In the data rows, the value 128 means zero.
Here are some numbered points:
[123 126 122 112 191 136  54 191 109 131 201 212 151 102 165 107 109 215
 118 212 129  85 121 147 104  71  83 115 135 121 141 107] 0
[116 120  87  81 126 135  77 169  78 109 155  88  99  75 218 166 120 151
 116 166 101  84 105  86 167  52 101 150 104 138 128 169] 1
[126 161 101 117  83 146 145 116 113 137  63  52 132 102 163 142 166  69
 121  58 121 119 115 132 182 127 109 114 152  84  80 153] 2
[133 106 139 118  51 124 149  28 145  93 124  94  74 111 115 166  91 105
 116 112 132 173 111  79 166 162 168 208 103 172 141 143] 3
[146 171 160 130 129  79 191  48 152 121  96 112 155 107 104  99 106 112
 100 138 130 146 132 144 179 137 137 133 203  93 131 103] 4
[115 120 179 169 132 166 154 148 180 147 145 177 125 188  66 131 131 120
 160  90 134 153 157 152  55 191 144 100  92 132 104 105] 5
[126 114 105 141 151 165 116 162 108 144 120 151 149 136 114 106 142 135
 150 117 149 137 136 174  97 120 108  88 139 103 118 128] 6
[108  93 128 121 129 178  59 238 115 136 176 149 108 140 153 171 165 174
 142 112 106  91 121 107  54 109  83 109  58 161  95 159] 7
[138 107  77 115 100 157  98 114  91 121 128 124 112  93 162 166 122 114
 124 138 145 135 104 116 145 133 115 152 125 117 131 163] 8
[151 139 149 144 206  44 127 172 135 154 127 131 172 219  84  17 145 192
  97 158 106  99 156 145  61 103 124  95 157 157 192  84] 9
[115 134 150  86 126 106 129 155 111 101 138  76 118 109 158 149 128 130
 138 127 106 115 129 113 164  89 145 131 125 129 128 141] 10
[132 105 144 131 128 140 113 150 138 136 126 125 121 144 116 108 124 148
 143 106 126 137 137 139 108 134 129 124 104 140 117 125] 11
[148 118  54 125 134 130 111 151  53 119  99  76 147 113 168 108 158 125
 102 122 147 103  90 125 127  86  99 114 148 121 150 156] 12
[ 95 123 126  99 162 187  96 205 122 137 196 201 138  79 171 177 120 167
 179 176 104  83 115 153 119  95  95  81 122 103  96 131] 13
[128 111 136 124  69 114 143  49 158  96 125  91  75 119 107 162 101 106
 114 116 120 167 127  73 150 158 173 196  87 166 138 144] 14
[148 119  73 142  94 184 138  74  87 115  97 114 118 105 136 127 111  91
 121 123 172 175 105 154 164 146 148 152 147 109 148 142] 15
[128  84 103 129  87 196  82 142  85 107 140 112  71 133 135 184 121 135
 120  95 132 151 116  98  95 139 151 168  41 182 142 175] 16
[111 110 166 107 120 127 137 105 160 114 175 177 108 108 108 173  76 138
 164 162 131 144 129 111 132 155 164 150 107 147 132 116] 17
[157 121  64 155 120 143 128  71 103 119  99 136 140 141 103  85 115 103
 104 112 178 166 111 153 107 156 152 150 154 120 177 124] 18
[125 116 126 110 195 130  74 178 120 129 182 220 152 119 162 107 108 205
 129 215 130  84 129 153 104  73  91 106 162 132 146  99] 19
[160 105  74 153 137 152 124  90  90 118 101 148 141 143 106  75 121 137
 112 129 180 157 117 156 105 149 137 161 139 119 187 124] 20
[103 130 163 122 111 169 131 142 149 144 145 155 123  97 133 200 123  96
 187 101 124 142 143 150 141 147 137 109 113  90  76 120] 21
[135 150  24 105  95 169 113 136  46 118  73  45 128  49 212 164 143  45
 130 107 149 104  66 130 218  82  90 126 170  52 118 185] 22
[134  99 131 174 158 178 115 156 133 169 127 199 133 201  83 100 153 155
 140  99 162 158 155 198  54 157 119  93 105 129 133 106] 23
[139 105 148 107  53 102 148  36 143 102 125  82  67 117 112 166  81 112
  95 114 131 169 116  63 173 160 192 216  88 182 141 144] 24
[129 133 158 127 137  92 125 119 135 126 123 126 127 133 115  95 109 159
 106 156 117 127 138 124 123 115 134 146 135 151 144 117] 25
[138  89  91 171 132 193 102 124 100 137 134 182 127 186  95  95 131 138
 139 105 180 161 114 150  41 175 151 130  91 150 174 138] 26
[ 96 139 190 134 159 115 145 144 186 153 162 195 163 119 110 158 125 128
 149 157 103  97 151 141 111 151  92  80 143 101  75  90] 27
[114 114 113 120 187 140  66 190 106 115 183 220 155 114 179 106 122 205
 127 208 132  94 135 155  94  78  75 104 137 136 142 108] 28
[109 149 138 127 162 164  92 221 122 168 111 128 153 120 166 124 186 137
 148  98 100  70 124 175 118 101  60  65 134  94  63 141] 29
[121 115 106  89  84 143 101 128 111 100 181 127 112  63 176 205 101 124
 144 162 109 108 106  80 166 115 118 164 100 121 114 153] 30
[ 94 139 180 122 120 153 128 232 151 150 128  83 115 144 144 174 178 116
 164  66  95  94 143 121 122 122 133  69  64 131  56 152] 31
[123 159 222 126 150  35 171 105 187 143 106  94 138 178  81  82 132 153
  98 128  89 121 168 124 134 118 150 131 138 162 137  98] 32
[132 115  96 128 149 110  97 128 127 111 173 177 142 124 133 119 113 183
 116 187 140 101 129 115  96 111 115 147 119 152 176 129] 33
[141  91  74 140  97 143  99 129  91 103 118  99 101 161 128 128 140 130
 111 107 154 134 104  96  93 135 146 154  88 163 168 174] 34
[140 107 134 116  57 122 145  32 144 104 120 120  80 110 110 165  74 101
 106 124 136 179 125  72 162 166 178 203  93 163 142 143] 35
[ 97 113 191 111  90 158 138 139 201 129 170 145 107 111 121 216 133 112
 167 113  82 124 138 106 134 163 121 127  84 136  40 128] 36
[151 122  78 153 127 146 127  65  93 132 104 142 135 148 116  79 126 112
 115 134 187 172 125 142 118 148 143 140 163 115 185 131] 37
[127 105  96 104  51 198 136  39 118 105 119 114  94  47 170 216  97  69
 142 114 161 172 103 115 192 168 139 180 124 108  77 168] 38
[107 114 167 170 122 152 152 142 181 151 127 178 131 196  69 134 150 126
 157  93 134 155 149 163  65 194 136  98  82 140 103  98] 39
[115 139  94 143 161 122 113 233 112 163 105  86 150 155 147 105 189 135
 120  98 116  84 127 137  94 102  96  64 121 112 116 138] 40
[119 110 165 176 143 153 148 138 182 166 139 185 123 190  58 121 154 118
 167  85 144 149 161 154  59 193 138 100 101 153 100 112] 41
[136  82  82 134 112 137  91 134  91 115 126  93  97 145 127 120 140 138
 120 107 136 128 114  86  98 132 163 161  68 167 165 157] 42
[156 147  87 154 161 123 129 148  65 144  76 102 152 159 130  35 148 123
 114  98 169 138 128 182 102 110 134  81 176  88 172 125] 43
[112 125 209 143 125 129 154  92 212 131 199 255 160 126  72 186  81 149
 180 199 121 143 159 149 116 198 122 127 141 133  77  69] 44
[155 106  64 147 143 127 105 106  76 114 136 167 145 147 116  82 107 144
  94 161 185 149 105 148  88 138 156 163 141 152 220 123] 45
[155 114  71 148 131 158 126  68  76 117 116 153 149 138 123  84 125 113
 106 132 184 169 108 157 100 145 148 148 151 121 180 138] 46
[138  92  79 144  96 132  95 139  89 105 131  93  86 140 127 135 140 130
 119 112 140 138 106  90 103 135 154 155  73 156 180 163] 47
New points follow, each followed by the numbers of its two nearest points above, nearest first.
[149 155 141 140 206  14 129 173 133 141 115 116 169 199  96  14 145 197
  89 152 102  93 146 126  82  80 121 102 160 170 200  87] 9 32
[118 139 185 128 102 129 165 119 171 138 117 121 115 134  95 171 123  97
 156  97 110 151 150 140 150 163 161 122 119 111  96 123] 21 36
[128 147 131 130 133  57 154  78 135 114 127 104 137 135 109 106 120 137
  98 165 127 126 122  89 160 125 135 161 156 143 149 120] 25 4
[105 119 217 124 143 120 157  81 218 141 199 251 157 117  79 179  81 155
 162 199 114 146 156 140 120 186 113 143 148 132  86  67] 44 27
[123  79 103 122  79 199  86 149 102 106 145  98  83 133 150 173 131 142
 113  99 133 155 107  92  96 121 157 168  37 181 131 187] 16 42
[122 115  87  73 115 153  72 177  81 105 161  93  98  61 225 176 124 151
 110 166 102  87  96  88 176  62 116 171 103 127 131 176] 1 30
[121  95 157 112 103 129 134 106 157 106 170 173 117 102 116 192  64 127
 178 164 121 147 145 120 136 161 167 155 109 156 120 122] 17 21
[113 139 125 118 161 165 108 216 131 171 114 119 142 130 166 114 183 132
 141 110 107  85 132 164 119 104  65  70 134  88  78 131] 29 40
[106 123 130 112 175 176  85 219 124 136 199 204 137  95 171 192 135 157
 183 178 120  86 120 148 122  95  77  92 104 104  92 126] 13 28
[136 134 148 111 135  92 125 121 144 126 128 121 140 138 129  99 117 152
 103 150 121 135 134 126 145 108 130 149 130 148 140 113] 25 11
[123 105 162 113 104 111 135 101 151 111 180 181 118 106 118 178  77 139
 161 175 121 134 129 117 140 151 162 158 103 148 133 113] 17 25
[136 140  27  94  95 186 126 148  31 120  76  47 128  32 225 159 139  55
 133  98 148 107  66 136 215  79  84 117 174  43 109 187] 22 2
[152 170 139 121 127  71 186  56 148 128  86  99 145 119 119  85 112 106
  98 130 118 142 131 143 184 128 133 143 194  93 140  99] 4 25
[125 161 217 121 144  36 168 108 186 132 110 101 140 179  89  82 130 156
 100 129  82 127 172 115 138 109 165 124 145 159 140  86] 32 25
[129 119 154 126 127 106 127 117 143 111 124 131 132 126 123 113 117 147
 104 140 111 130 139 112 134 108 124 145 129 145 133 117] 25 11
[142 123 141 128 128  97 128 114 140 127 127 113 127 129 125 104 120 157
 115 135 126 136 148 115 129 114 134 150 136 149 137 128] 25 11
[115 116 146 141 102 209 147 121 154 149 120 138 101 121 118 184 145  92
 156  70 148 147 133 152 126 172 121 121 107 105  51 135] 21 36
[131 150 134 120 148 108 139 114 136 131 109 123 148 113 127  98 140 134
 109 153 117 114 125 135 154 116 105 116 166 106 118 112] 25 4
[138  62 103 116  81 197  79 135  87 114 154 107  66 119 150 175 138 143
 134  99 133 148 118  88 104 142 163 174  38 180 136 171] 16 42
[106 130 201 127 132 128 157  69 221 130 199 255 139 110  88 166  82 149
 159 192 125 137 155 148 124 187 125 138 144 129  91  73] 44 17
[143 173 154 119 131  75 188  48 142 124  97 111 145 111 103 104 113 100
 112 140 127 142 141 135 184 143 136 137 202 100 122  87] 4 25
[118  74  95 119  80 201  78 136  90 104 144 118  66 132 150 176 117 142
 133 101 147 146 112  78 105 127 150 169  30 189 138 179] 16 42
[107 117 134 108 101 130 127 106 141 101 161 123 107  69 154 189 118 115
 128 163 104 120 121  86 164 126 118 159 117 129 109 148] 30 8
[131 161 133 101 128  89 137  97 131 122 117 124 145 114 129  97 131 131
 123 145 124 114 129 122 154 106 112 119 157 112 127 106] 25 4
[128 150 203 129 143  42 166 112 182 133 120 101 144 174  96  70 118 154
 106 127  84 129 167 114 139 114 150 123 137 155 132  85] 32 25
[123 146 131 124 126  97 123 165 126 119 125  88 123 120 155 146 147 132
 127 130 100  97 109  75 130 106 113 120 101 137 115 147] 10 11
[123 119  75  78 120 140  65 168  79 102 152  85 104  72 216 168 123 143
 106 153 104  78  94  99 171  57 106 154 103 138 139 173] 1 30
[111 133 208 135 144 118 147  79 215 130 194 255 149 113  92 187  76 131
 180 196 125 124 151 142 112 192 113 127 146 138  92  78] 44 27
[123  80  96 120  92 195  77 146  97 108 142 119  62 126 142 174 123 120
 129 111 146 154 107  93 113 128 165 170  42 168 134 181] 16 47
[104 131 205 135 144 128 156  74 218 129 195 255 158 109  83 181  85 147
 168 204 112 128 162 144 118 195 126 127 151 134  78  70] 44 27
[126 128 134  98 118  94 126 157 116 110 126  80 122 107 157 150 117 112
 127 120  98 116 130  98 173  97 146 132 130 119 136 145] 10 25
[123 146 150  98 118  89 138 134 111 116 117  66 123 115 145 146 135 122
 123 106  96 123 134  80 177 104 136 135 110 138 109 140] 10 25
[141 153 148 147 207  25 127 165 132 150 129 139 167 205  90  30 144 198
  94 157 109  98 142 136  70  96 129  90 156 165 193  91] 9 25
[142 172  60 105 168 115 102 147  71 131 117 123 173  82 181  91 143 118
 120 183 137  62  97 159 157  79  80 105 206  73 139 121] 12 43
[116 130 132 107 122 107 120 155 127 122 141  84 119 126 149 150 141 122
 126 126  97 105 117  80 150 107 121 119 106 135 122 153] 10 11
[135 122  97  80 116 133  76 166  93 101 173  98  99  73 211 164 116 148
 121 175 106  88  96  95 152  70 109 149  98 138 134 167] 1 30
[127 151  28  92 103 174 113 134  45 114  70  31 132  42 223 166 152  46
 138  93 136 105  77 129 218  82  85 126 168  45 117 184] 22 2
[151 137  97 161 169  90 129 185  74 151  54  45 161 210 122  16 172 130
  95  73 153 130 132 148  90  88 147  81 151 124 194 125] 43 40
[108 162 199 137 147  61 179 159 175 154  98  85 154 162  96 115 149 116
 148  91  74 106 147 126 126 113 146  83 132 133 107 100] 32 25
[106 117 113 128 169 181 102 227 123 160 116 125 140 133 165 141 187 135
 139 100 117  85 129 159 110 102  70  60 122  88  72 132] 29 40
[141  97 145 142 142 158 121 149 133 136 141 136 120 157 114 130 134 142
 126 109 139 138 136 143 103 131 137 124  95 140 127 133] 11 6
[134 130  79 116 146 158 100 114  97 119 152 198 144  65 163 144 104 129
 142 187 144 128  94 160 161 112 102 120 173  87 134 122] 8 33
[132 122 132 114 124  97 138 144 110 115 130  85 122 113 159 150 125 131
 131 128 104 103 125 103 159 109 135 130 121 128 138 141] 10 25
[113 156 150 125 119 154 139 165 124 154  79  57 135 111 158 143 178  72
 137  65 100 107 138 140 177 105  85  81 145  74  48 131] 2 29
[129 162 208 116 146  39 168 114 171 131  98  89 136 177  82  70 125 158
 101 129  90 119 159 118 134 112 160 117 147 158 138  88] 32 25
[130 152 134 119 135  91 147 108 130 123 108 122 147 107 135 118 130 137
 107 140 109 115 130 127 150 113 105 125 155 113 113 112] 25 10
[153 136  57 116 150 159  99 137  68 131 116 139 133  91 180  82 140 142
  94 153 155 113 100 166 136  87  86 116 169  95 147 138] 12 8
[139 162 152 116 126  73 169  40 152 128  90 108 143 112 118  96  99 102
 102 130 121 138 132 138 183 132 134 132 189 109 123 105] 4 25
[145 170 139 123 119  91 169  55 133 130  96 105 137 109 117  99 107  90
 115 128 129 150 137 152 192 121 146 141 205 102 116  97] 4 25
[119 137 129 136 159 174  94 230 128 164 119 122 143 132 162 125 183 125
 132  93 110  88 132 172 118  94  65  65 127  87  82 138] 29 40
[137 163  58 108 163 122 106 157  77 131 111 129 181  78 189 100 146 126
 117 163 142  85 105 167 157  71  63 100 209  53 135 121] 12 6
[ 94 129 136 105 158 171  90 212 127 137 199 203 145  96 174 182 117 165
 186 172 102  82 120 143 111  89  82  88 125  93  88 122] 13 28
[106 167 208 130 130  42 180 139 195 144 101  86 135 162  97 105 169 123
 122 107  70 105 162 106 132 115 113  99 129 145  94 102] 32 25
